Each row is where one point has got to under a steady rotation. How many ticks took it there?
The counts run from 0 to 310.
[131 164 126  86 137 114 152 106 121 117 117 115  87 111 110 124  78 131
 168 136 171 178 146 127 113 125 113  84 156 134 150 146 168 129 147 160
 118 108 126 152 113 101 110  96 172 124 183 119 118  72 155 154 152 105
 143 133 151 114 113  58 163 119 142 153] -> 162
[138 107  99 135 118 116 147  99 160 124 146 128  85  85  95 179  92  98
 166 138 153 195 179 136 171 127 139 107 149 123 148 139 171 116 140 119
 121  88 121 142 140 105 145 133 139 170 144 132 131 107 145 152 175 103
 109 121 146 108 125  58 158 134 141 116] -> 240
[138 160  69 121 100  97 144 107 127 127 162 133  85 109 104 145  63 101
 180 131 155 164 126 122 109 120 138  69 161 112 154 124 150 134 150 133
 122  89 140 123 122 122 111 131 162 159 144 114 136 112 149 140 169 105
 153 172 137  83 123  94 172 117 147 122] -> 91
[136 105  98 128 112 116 140 108 149 109 141 146  82  89  81 172  90  99
 175 144 148 184 168 138 173 141 143 104 144 135 142 114 173 106 146 131
 120 103 125 167 140 119 134 128 150 162 168 118 122 107 133 168 168 112
 105 154 140 110 117  51 167 123 153 106] -> 221
[138 128 119 132 130 119 132 117 138 104 138 152  90  90  89 152 115  93
 157 126 172 190 154 137 176 134 128 116 147 155 138 135 175 115 140 135
 127  95 125 149 120 108 136 107 162 172 174 114 125 100 119 169 143 126
 116 140 151 136 119  46 162 125 146 121] -> 204
[121 164  96  97 130 116 165 107 104 126 137 112  84 103 112 135  81 126
 167 134 172 165 129 134 110 130 133  75 170 112 142 133 175 129 142 133
 126 104 146 146  97 123 109 110 172 135 168 105 114  96 155 152 161  94
 150 157 142  97 106  73 173 136 146 147] -> 143
[160 126  73 104 123  94 137 105 121 105 136 145  85  87 101 157  77 111
 176 124 145 173 137 103 118 121 150  91 157 132 146 144 153 111 163 152
 107  69 113 106 104 111 123 121 148 174 152 120 124 113 152 166 184 117
 154 148 108 106 103  99 161 114 140 120] -> 247
[130 138 105 137  99 108 129  90 161 108 173 118  99 101  97 174  76  99
 164 118 164 189 139 147 140 122 137 116 159 110 174 140 147 112 130 120
 147  79 143 117 126 114 131 142 164 171 130 142 137 106 148 148 158 100
 142 126 159 105 153  55 149 126 134 129] -> 69
[156 132 105 139 124 118 136 130 132 140 143 145 105 100  98 157  96  81
 159 141 181 195 167 115 170 107 135  90 148 143 141 142 172 111 153 121
 113  80 127 139 127 121 154 101 133 179 154 114 113 106 135 172 165 140
 123 138 130 114 120  81 168 129 142 119] -> 255
[141 129  89 110 113 123 144 121 139 148 142 122 114 119  78 161 110  81
 146 126 178 165 113 124 171 122 124  78 161 111 149 143 173 112 136 122
 121  99 125 138 155 124 105 100 135 156 165 135 159 116 128 146 160 126
 143 196 138 106 140  68 181 141 125 124] -> 308
[147 121 105 109 125 108 134  91 144  97 117 151  76  89 106 143  74 117
 183 123 149 183 164  97 122 123 123 107 145 146 142 139 154 129 159 171
 104  88 112 125 113  82 120 110 163 157 175 129 122 103 153 177 152 116
 137 126 121 132 106  73 155 107 156 122] -> 214
[130 130 109  85 129 116 129 107 156 110 132 152  88  80  80 147 113  93
 160 135 155 172 145 119 166 151 124 118 145 145 152 123 193 113 142 167
 120  93 113 146 124 105 107 109 141 152 172 129 146  99 101 169 151 124
 118 159 140 130 117  56 153 129 138 116] -> 187
[130 120 109 102 122 117 160 111 166 100 129 120  93 103  87 176  81 122
 170 120 162 167 123 160 133 148 139 139 152 103 152 129 163 108 118 135
 137  82 130 143 108 108 118 117 178 155 127 131 144  99 163 149 152  98
 147 130 146 127 144  55 169 135 142 143] -> 18
[132 160  83 107 120 116 156 133 120 149 154 113 125  86  79 154 103  88
 154 151 177 155 134 142 155 126 126  79 148 127 160 127 196 108 127 120
 133 104 153 155 145 126 105 104 157 135 168 123 128  92 121 135 150 126
 126 182 155 101 137  65 171 137 143 127] -> 133
[139 132  98 106 120 101 164 103 152 126 149 122 117 100  74 180 113  94
 133 125 174 166 129 123 142 124 135  95 166 102 162 156 158 117 132 128
 138  62 141 118 142 126 112 101 133 166 120 139 162 118 152 138 172 120
 138 178 149 107 153  85 171 146 131 144] -> 294
[131 134 104 115 111  93 129  90 158  95 133 161  94 122  84 175  74  99
 157 109 149 165 130 125 112 121 143 130 159 124 155 129 138 118 131 154
 139  54 136 103 112 115 122 113 166 192 127 127 146 118 155 157 159 119
 150 160 137 122 151  92 163 129 143 126] -> 53
[115 130 106 105 134 132 154  98 134 120 130 130  92  88  78 147 116 107
 136 132 159 176 136 146 165 160 118 101 156 113 142 125 187 118 123 131
 136 108 133 167 139 111 100 100 165 138 171 112 147  96 119 152 153 110
 118 178 157 108 120  54 168 145 145 130] -> 170
[134 184 106 112 131 117 156 119 103 123 143 120 100 105 112 137  82 118
 152 134 182 169 127 131 106 126 145  83 165 128 140 143 169 118 143 125
 143  85 162 131  92 130 118  99 170 146 161  97 114  83 149 142 164  97
 153 152 150  90 117  84 186 131 144 149] -> 125
[152 115  83 114 109  94 137 101 147  98 142 142  94  71  70 188  95  92
 155 132 146 174 145 130 126 127 148 121 152 118 150 138 152  95 129 132
 143  37 141 111 132 114 108 112 151 183 120 124 139 117 148 146 178 133
 134 151 129 117 139  88 141 119 152 126] -> 243
[140 170 107 107 114  93 122 112 136 126 157 135 102  97 105 162  70 106
 161 127 171 166 131 124 111 107 149 105 166 133 165 132 153 115 149 140
 142  64 145 100  83 121 140 131 156 172 143 118 121  95 139 141 155  93
 158 138 141 100 147  93 156 117 138 142] -> 89
[143 121  88 109 114 104 136 115 146 108 127 167  82 125  99 163  61 111
 172 118 163 164 121 103 123 119 135 110 155 135 134 132 152 121 141 175
 117  91 111 127  95 114 124 106 170 171 155 117 143 114 156 174 163 116
 163 161 121 126 121  88 171 122 145 110] -> 39
[139 119 120 136 126 112 134 104 148 114 130 144  80  95  97 158 102  90
 160 131 158 208 177 129 177 134 140 119 148 140 139 129 171 113 135 123
 123  82 132 154 126 106 144 114 141 171 159 121 126 102 127 170 164 114
 106 127 148 113 121  64 153 139 148 124] -> 222
[140 146  80 125 103  98 124 135 145 137 170 163 124 104  77 161  78  57
 160 131 162 160 140 127 151 111 149 100 136 137 168 130 178 110 144 133
 128  76 130 124 140 133 121 118 142 173 155 123 132 113 126 150 153 139
 136 184 149 107 157  83 167 129 143 105] -> 81
[127 161 126  93 128 103 127  81 153 131 161 123 104  86  84 158  89  88
 141 127 175 188 147 108 140 117 143 112 176 128 192 153 158 130 156 141
 127  65 138  98 111 120 136 123 134 164 128 130 131  93 131 145 156 101
 131 158 147  87 134  88 143 130 132 150] -> 103
[134 163 111 120 123 113 148 106 108 140 148 102 114 118 114 135  70 110
 176 143 184 176 164 121 112  87 131  67 155 130 166 154 156 141 148 125
 119  98 134 139 130 104 117 110 174 154 163 132 116  87 156 133 162 108
 141 136 158  90 124  83 174 140 148 135] -> 111
[141 138 125 103 124 104 146  94 146  83 123 152  82  86  84 172  93 114
 155 124 160 180 159 136 125 130 133 140 155 146 137 133 152 110 133 155
 151  53 144 120  95 106 140 104 165 181 148 109 121 100 134 174 154 123
 120 124 136 128 135  73 149 122 151 147] -> 209
[155 132 108 131 124 109 150 128 138 152 151 125 101 103  93 166 101  89
 162 149 178 194 164 125 180 109 138  85 162 136 151 147 168 110 161 117
 123 104 126 141 124 127 162 109 124 165 141 127 120  98 147 156 169 112
 120 144 134 106 130  72 179 150 131 140] -> 273
[163 141 106 111 120 110 143 120 120 131 143 113 113 105 110 143  86 113
 163 123 194 180 129 102 124  95 127  79 159 132 154 180 148 126 164 145
 119  80 121 106 107 115 124  98 160 166 156 131 132 108 157 155 161 116
 178 119 130 131 124  71 162 120 126 141] -> 283
[149 153 102  98 122 118 149 118 144 125 158 104 116  95  85 168 104 115
 140 121 193 182 117 144 134 117 147 100 168 115 149 156 169 102 135 115
 148  76 157 110 103 128 139 104 156 157 144 120 126 103 150 149 161 104
 165 126 137 120 154  73 176 128 130 163] -> 296
[135 112  85 124  93 116 118 105 158 115 157 150  94 104  74 168  91  85
 158 118 159 178 125 121 170 144 147 115 154 127 164 137 167 109 135 141
 123  85 118 132 136 113 120 125 140 174 144 140 163 126 125 163 152 117
 138 175 143 116 136  64 155 124 128 103] -> 49
[151 131 110 106 128 100 153  98 158 121 148 126 104  81  84 184 103  95
 151 129 167 187 151 116 136 106 140 119 164 123 151 154 152 113 149 138
 131  44 134 107 108 117 142 104 142 180 113 127 134  97 155 156 166 109
 130 133 126 109 145  94 148 134 135 149] -> 260
[137 149  96 111 117  91 127 121 135 139 163 112 139 106  83 145  68  83
 177 126 158 154 150 111 110  95 127  79 133 131 192 139 160 132 146 147
 110  89 126 126 145 101 100 126 159 155 149 155 127 113 141 136 148 131
 137 170 149 105 139  90 154 120 140 109] -> 95
[151 132  88 125  94 109 146 120 137 102 152 129  85  69 103 188  82 117
 167 137 162 184 152 142 124 121 150 113 157 127 141 132 156 105 144 121
 145  78 142 114  96 120 147 139 164 171 142 110 112 106 154 160 171 112
 148 118 133 124 135  77 151 117 139 137] -> 245
[160 136 112 116 125  99 134 143 142 105 137 149 117  86  93 162  89  87
 182 135 165 164 178 132 140 114 131 121 111 166 143 133 178 111 134 149
 126  83 133 138 122  99 130 117 168 160 174 130 104  96 140 177 148 151
 130 115 136 156 144  62 158 111 162 126] -> 218
[129 152  99  98 126 117 153 122 121 135 133 135 109  90  73 146 113  91
 144 151 167 157 135 136 144 148 127  82 148 127 151 124 199 113 135 135
 136  97 138 161 135 119  96  88 150 143 176 109 136  96 116 145 147 128
 126 204 158 101 129  67 172 142 147 131] -> 151
[136 154  94 118 108 100 145 127 143 147 156 111 134 103  87 155  64  86
 177 146 161 151 161 139 129 100 145  83 132 127 178 133 169 125 139 129
 125  98 138 143 145 115 112 124 166 154 148 145 122 105 151 124 152 117
 129 161 160 100 157  81 174 124 145 118] -> 96
[118 148 114 111 130 133 147 118 124 124 136 119 108  87  90 144 108 102
 134 135 182 179 129 139 166 143 122  87 152 127 150 135 195 112 133 112
 140 109 151 159 139 120 109 100 154 139 180 120 133  91 119 143 150 118
 128 166 172 115 122  43 174 137 132 136] -> 152
[139 150 106 120 112 101 125 116 121 134 153 125 127 108  98 141  78  81
 162 127 176 174 151  97 106  89 130  73 143 146 186 158 153 141 159 150
 110  69 125 106 131  97 113 123 160 155 163 138 123 101 144 139 145 130
 148 154 154 102 131  87 152 115 150 122] -> 94
[147 119 106 127 115 121 149 123 135 100 134 135 101 121 116 143  78 123
 197 123 174 171 127 137 132 129 121 101 151 135 145 141 157 126 126 141
 121 114 109 146 111 100 124 112 182 147 170 128 125 115 155 171 151 109
 176 123 136 151 111  45 186 127 140 125] -> 23
[157 117  82 135 113 104 162 123 141 120 132 128 105  92  92 163  78  99
 191 149 149 160 190 148 142 106 128  90 125 134 137 126 164 119 127 128
 130  83 141 150 153 105 120 116 155 167 150 127 100 111 163 157 172 138
 118 132 137 121 138  77 167 126 163 119] -> 235
[152 130 101 115 134 113 146 118 141 141 148 137  96  99  88 158 112  83
 145 132 181 196 160 101 165 113 130  86 168 144 155 158 168 126 164 137
 113  73 112 123 131 124 148  97 128 176 142 124 135 108 142 157 164 125
 130 148 130 110 131  80 153 146 139 125] -> 274
